Here are some points:
[-19   3  24 -31  14 -26  -9  -6 -48  -2 -38 -13  22  -6  23  -3 -26 -13  14  12  48 -14   3   6   4  -5  -2 -15  28  15  -9  -9]
[-18  13  45 -42 -60   8 -31 -24 -33   5  23   9 -35  20  41   8  49  19 -39 -13 -38  -5  19 -23  26  42  15  71  -9 -36  12  32]
[ 13  -6  -6  28   7  22  -3  10  40  -4 -29  -5 -12 -10   2   3   6 -14   0   7  -8   9  18  16  -6 -40  30 -17   3  -1  -7  19]
[-16  17  28 -14  16  17  -2 -51 -41 -16 -36  -6 -20  15  44  -2  22  -4 -22  32   3   7  39   5  11 -10 -22  36  22 -38 -10  25]
[-18  44  35 -76 -29   3  -9 -19 -38  31 -11  25 -50   8  63 -12   0  18   8  -4  20 -17  18 -21  10  15   9  54 -10 -23  -1 -11]
[  6 -10   7  -2  12   3  -1  34  -2  14  13  -9  -4 -17   5  -6   1  -2  -1   0  -5  -7  -1   9   0  -8  -3  14 -13   0   9  -9]
[ 54 -33 -50  51  21  57  19 -40   6 -23  -9 -28  26   8 -59  25  29  -2  13  39  -8  -5   8   4 -26  -9 -47 -27  -9   1   1  -3]
[ 16   1   5 -19   1 -14  14   7 -22  15 -17  -2   6 -16   4  13 -36 -27  22  28  44 -32  -6 -36 -23   7 -16 -13  16  -6 -40 -13]
[-24  10  51 -54 -17 -37   3 -22 -28  19  -8  13 -11   7  27  -2  -4  23  -6  -4 -11  -2   6 -28  30  13 -36  55 -22 -42   2   2]
[-13  -1 -22   9   9 -19  24   1   0 -14  23  31  11  18 -27  21  14  -5  14   9 -11   8  -7 -36   8 -23 -18 -11 -21  15  -2   3]
[ -6  10  72 -34 -41 -13  -9 -27 -17 -27  10  12 -36  36  22  27  38   8 -15  -8 -18 -30   0 -34  40  35  -4  56  -3 -56   4   5]
[  7   6  11   0 -50 -12 -13 -13  18   2   8  28 -46  17  -2  -7  36  14 -24  19 -40  -8  19 -18   3  12 -15  38  -3 -30   8  22]
[ 25 -24  -3  58  48  40  30 -51 -42 -67 -37 -37  47   0 -20  27 -26 -28   5   9  34   3   0  39  21 -23 -13 -37  25  18   2  10]
[ 34   9 -21  -6 -12  49 -31 -62  -6   6 -51 -50  11  16 -12  20  54 -16 -14  56 -24 -37  26  10 -29  -3 -32  19  19 -42  22 -12]
[-24 -10  28 -25 -32 -21  21  19 -11 -33  30   3  15  19 -13   5  -6  27 -11 -57 -38   6 -12 -13  60  36   8   1 -24  11  35  13]
[ -6 -13 -23  50  60 -48  32  29  26   3  -1 -22  32 -42 -21 -10 -74 -29  17 -10  47  10 -17  39 -11 -44   5 -63  -4  30   2  24]
[ 16  21  34  -8  -9  27 -12  -4 -26 -33 -25 -11 -11  10  18  28  -1 -15  -5 -10  34  10   6   1  17 -16  26   1  40   1 -27  16]
[ -8   7  25 -33 -32 -27  11  25   5  -9  39  18 -47 -12  15  -6  17  36   6 -36 -21  -5  13 -40  16   9  10  34 -25 -20  -4 -28]
[-15 -18  24  23  -1 -15  17 -25 -18 -39  10  -9  12  21  -9   6  -2  25 -16   1 -23  -2  -1   7  37   1 -35   8 -10 -23  47  17]
[-20  29  49 -53 -91 -22 -19  11  14  41  50  55 -37  33  47   0  43  26 -10  -8 -46  16  18 -56  19  54  32  79 -36 -52  17  -3]
[-19 -10   9 -21  14   1  -7  43  -7 -13   7  -4  11 -26   6   9 -43   6  17 -34  28   2 -34  -1  -6   2  28 -35  26  33   0 -25]
[ -9 -37 -49  66  66  42  17 -12  -7 -43 -30 -41  49 -13 -40 -13 -31 -21   6  -5  11  -7 -35  66  20 -37  -2 -74  39  32  17  14]
[ -5 -15 -32   1  47 -21  44  63  24 -54  86  49 -10  -9   5   7 -57 -17  11 -66 -10  50 -50   1  69   8  17 -41 -33  24  30  40]
[ 21  -9  -1 -22 -14  -7  -9  -6   2  28 -13  -2 -10   0  30 -16 -11  12  19  12  26 -46   1  10  -9  22 -15 -13  10  30   8 -13]
[-25 -29 -37  59  15 -19  39  25  59 -67  84  23   9  29 -87   9  -7   5 -12 -67 -62  56 -53   5  47   0 -16 -57 -43  35  59  39]
[ 34 -28 -32  42   4  21  12  -9  19 -18 -17 -20  35   7 -37  -7   3  -2  10  -1 -21  10  -5  25 -19 -31 -11 -12 -23  11   6  12]
24 more points follow, each with its number after it:
[ 10 -16 -19  16   1  -6  15  20   8   4  10   6   9 -25  -9 -17 -15  15   7   3  -4   4  -5  17 -23 -17  26   4 -16  14 -14   5] 0
[ 21 -10  -6  48 -18  36 -22 -48  21  36 -35 -18   6   4  -8 -11  46   1 -15  63 -15  -3  33  -6 -66 -11 -23  38  -3 -43 -33 -18] 1
[  0  14  24 -18 -18   6 -11  -4 -19   6 -10   5 -23  -9  25 -18  15   9  -5  12   3  -6  11 -10   5  19   0  37   8 -14 -11 -14] 2
[  2   1  -1 -11 -25   8  -8  -6 -22  12  -5  -4  12 -12  -6   7  11  16  18  11   1   7   5  -1 -15   3   3  15   3   3   5   1] 3
[ 11 -17 -23  47  23  28  19 -32  -1  -4 -13 -10  31   6 -17  14  -1 -14 -18  27 -11  -6 -14  35 -12 -26 -34 -15  11  -9   6  18] 4
[ 25  -2 -13  15  43  13  21   3   2   1 -17 -28  11 -21 -16 -17 -16 -10   5  12  12   0  -4  23 -40 -49 -18 -47  33   6 -57 -17] 5
[ 36 -16 -41  28  61   4  16  22 -12 -15 -29 -51  43 -43 -10   6 -48 -19  40  27  75 -24 -24  32 -36 -25  37 -48  25  39 -29 -52] 6
[ 13   2 -26  18  11  -4  14   3  -8 -30   5  -6  20  12 -28   0 -20  -2  10   6  25  -8 -30   0  22  30  12 -11  14  40  24  -5] 7
[-12 -12  22  25  38  26  -1 -12 -22 -34 -51 -19  25 -17  19  -3 -49 -38   1  -7  26 -27 -18  31  20  -6  27 -14  36  13   5   4] 8
[-17 -16 -16  -7   1 -32   6  39  23  -8  66  32 -17  -7 -12   4  -8   7  17 -37  14   5  -4 -35   2   8  32 -13 -19   7  20   9] 9
[  3 -21 -46  40  58  36 -24 -26 -35 -28 -12 -57  58  -5 -21 -16 -35 -42  25   8  41  22 -17  56 -10 -23  15 -61  29  58  15  20] 10
[ -6 -28  17  78  26  16  29   0  32 -43  24   9  20  21 -44  40  -6  -9 -16 -50 -15  33 -23  20  33 -19  -6 -24 -19  -8  21  50] 11
[-30 -11 -12   8  -4   0  -6   5   0  -6  14  25   3  10 -19 -10  -3  -7 -32 -34 -50  38  -3  16  31  -8  -1 -11 -27   3  21  38] 12
[-12  28  43 -62 -29 -42 -23  -2  -1  42 -15  46 -21 -20  59   4  -3  13  10 -14  10 -18  20 -23   6  27  22  23  -2 -14 -43 -26] 13
[  5 -17  -1  -2  67  18   7  29  -9  10 -50 -45  29 -46   8 -12 -47 -28  51  16  69  -5 -19  48 -46 -36  13 -33  27  37 -43 -42] 14
[ 10  10   0 -11   1  -3  -1 -15  -9  -1 -20   4   5   3   9  23  -9   8   1  -1  22   2  19   7   4   2  -5 -21   7   6  -6   1] 15
[  3  10  14 -14 -55  18 -27  23  -9 -22  28  -6 -15  15   2 -17  13 -20   0 -10  11  19  -5 -17   1  12  26  14  21  -1  -9  15] 16
[-24  18  22  -4  18   0  11   9 -39 -23 -13 -20   3 -25  34 -11 -19 -11   1 -21  19 -10   2  24  32  -4   5  -5  18  27  11  13] 17
[-46  32  54 -41 -27 -21 -11  30 -38  -9  36  28 -15  11  19  -3  -7  18 -31 -49 -31  21 -11 -22  58   5  -9  40 -12 -39  22  28] 18
[ -8  14 -10   6 -13   2 -18  14  18   2  20  31 -17  -3   9   0  -3  15  16   7   5 -13  23 -22  12  25   9   2  13  -6   4 -13] 19
[ -1 -28 -40  41  -4  18  -3  -4  27 -39  19   5  20  34 -35  -6  -3  -8 -17 -18 -28  51 -13  33  11 -14  12 -37  -1  -4  16  20] 20
[ 28  16  -1  -7   2  19 -18 -19 -31  43 -32 -28  19  -4   9 -11  21 -11   9  43  11 -48  37   1 -38   2   7  29  14  16 -23 -37] 21
[-14  -9 -45  18   5 -19  29  -2  11 -32  27  23  21  13  -5  30 -34 -21  -6 -39  -5  25 -37   8  48  23 -18 -16 -41  25  31  11] 22
[ 28 -17 -56   4  21  34 -28  -7  -1  23 -54 -50  11 -20 -19 -28 -12 -31   3  44  15  12 -11  41 -43 -22 -13 -34  32   2 -40 -25] 23
Which three of these numbered points are nearest to each point below, looking only along the 2 directions in which the first points spread most? Their numbers follow each, nearest first.
[ -1  -7  16   6 -23 -33  -2  54   5 -34  52  24 -14   2   4  -6  -2  10 -17 -59 -21  34 -35  -2  26 -14  39  -7  -7  20   0  28] > 9 12 22
[ -4 -14 -29   9 -14 -19  27  41  46 -19  45  28 -12  -1 -25 -14 -23  -3   0 -46 -34  27 -15  10  16  -9  19 -40 -35  25  17  14] > 22 9 11
[ 17 -30 -45  12 -19   0  15  10  -1 -57  63  39   8  33 -14  18   2  -1 -17 -39 -26  44 -28  -6  44  24 -15  -6 -20 -24  42  26] > 9 12 22
[ 17 -21 -16  11  31  26   9 -26 -36  -9 -35 -32  35 -20  -7   0 -11  -8  29  16  25  -4  -4  35  -4  -5 -26  11  12   7   4 -19] > 8 5 4
[-18 -21  -4  11  26   5  32  15 -15 -40  20  -5  12 -13  -5 -17 -23  -6  -6 -17  -4  27 -25  24  27 -29 -17 -37  23  14 -11  22] > 20 7 11
[ -3  -8  25   4 -30  10  30   4  -2  -9  13  -7  20   9  -4  12  13   4   7 -12   4  -4   0 -15  23   8   4 -13  -8  -8   0  -7] > 19 16 17
[ 13 -15  12  22  18 -21  40  15   6 -21   4   5  25 -11 -24  34   8 -26  25 -20  35  -2 -33 -19 -14   0   5 -29   0  34 -18   4] > 7 0 20
[ -5  19 -16 -10  30  13   3   5  -9  11 -24 -15   4 -21  -1  -4  -9 -30 -10  -2  33   6 -11  20 -21 -43  10 -24  26  19 -38  -7] > 8 4 5
[ 14  31  38 -13 -23  10  -6 -27  -8  11 -14 -22 -18  24  26  -1  41   1 -21  33 -26  -7  35 -13 -16  11 -24  58  -6 -28 -44 -18] > 2 13 1
[ 27 -29 -50  63  47  42   7 -24  16  -7 -37 -51  45 -15 -48  13  -2 -25  33  31  42 -28   0  27 -38 -23 -30 -42  24  50   7 -19] > 6 14 10
[-15   2   0 -10 -18  -5 -14 -22  12  36  29  37 -24  29  -2   3  36  13   8  12 -16  38  12 -43 -31  -3 -13  25 -31 -16  -3   4] > 16 19 2
[ 26  22  24 -28 -46  44 -38 -16   6  25 -45  -5 -17 -27  41   2  29  -8  -1  38   1 -46  39 -13 -32  13  25  28  55 -33 -49 -23] > 1 21 2
[  -8  -62 -107  100   62  -17   38   40   37  -94   55   11   56  -10 -103   17  -61  -29   32  -74   17   79  -72   56   11  -43    4 -118  -33   61   51   22] > 11 20 22
[-11  20 -12 -35  -3 -24  24  11 -19  10  -7   2  11   0   7   3 -48 -15  36   2  36  10 -31   6  -2  16  32 -41   1  64 -13 -29] > 0 7 17
[ 10  10 -13  16  -1  17 -12 -52  11   9   5  -1   1   9   5 -17  29  -1 -16  14 -37  -7  22  12   1   5 -27  19  -5 -42   6   2] > 3 15 2
[  0 -20 -32  47  53  15  18 -24 -14 -21   8  -8  17  -4 -19  28 -12 -29 -14   6 -10  14  -9  40  20 -36   9 -47  13  13 -28  28] > 4 5 8
[ 41  22 -19 -30  -3  16 -16 -19  -7  34 -48 -25   3  -9  19 -20  15   1   3  39   0 -32  22  -8 -47  14  22  16  45   1 -23 -36] > 1 21 3
[ -5   4  23 -13 -11  -4  -9   1 -11   3 -19  -5   4  -5  10   7 -20 -10 -10  13   5 -13  -8  31  -9 -10  22  -2  27   8 -26  21] > 15 3 17
[ 35 -44 -53  86  30  55 -22 -45   2 -17 -43 -35  38  14 -73  -5  10 -22  19  38  26  15   3  47 -52 -27   1 -41   8  16  -7  11] > 6 14 10
[ -1 -25 -29  56  61  37   7  -1 -16 -58  -4 -15  48  -9 -33  17 -38 -34  21  -3  50  30 -43  34   9 -33   2 -72  41  25  -6  20] > 10 6 14
[ 23 -33 -11  84  41  24   2 -54  13 -55 -17 -28  28  23 -74  25   5 -21 -27  27 -23  15 -14  48   9 -30 -24 -24  20 -15  26  47] > 5 10 4
[ 29 -31 -46  67  12  30   3 -44  20 -29  -9 -27  36  -6 -59  11  21 -28   6  26  -3  10 -22  33  -2 -14 -11 -38  -4  15  34  47] > 5 4 10
[ 19 -20 -23  38  -6  10 -16  -1  30  15   8   1  12  26 -22  -4  33   5  -4  15 -11   7   3   9 -22 -13  -2   8 -11 -20  21  20] > 17 15 0
[ 54  -8 -27   7   7  24 -40 -38  -1  13 -26 -12   2  -8   0   2  12   0 -23  37 -18 -54  14  18 -22   1 -26   8   9 -18  -9 -16] > 1 21 15
[-15 -21 -11  26  20 -14  32  31  29 -12  47  24   0   8 -52  25 -16  -1  13 -31 -16  30 -22 -13  -3 -31 -19 -27 -68  35  14  13] > 22 11 20
[-33  23  42 -43 -33 -51  -7  34  37  31  57  58 -56   3  23 -16  10  24 -24 -35 -34  26  13 -43  33  27  10  43 -37 -32  12  17] > 18 13 9
[-11  -7  -7 -23 -26 -32  15  20  22  18  16  33 -35   7  -3   9   5  13  27  -7  -2  14 -20 -34   3  31  -7  23 -22 -19   3 -12] > 16 19 18
[-10  12   2   3 -10 -33  33  27   5 -21  35  18   1  19 -22  -3  -4  29 -27 -47 -35   5 -20  -9  22   1 -25  14 -50  -1  45  18] > 9 12 22
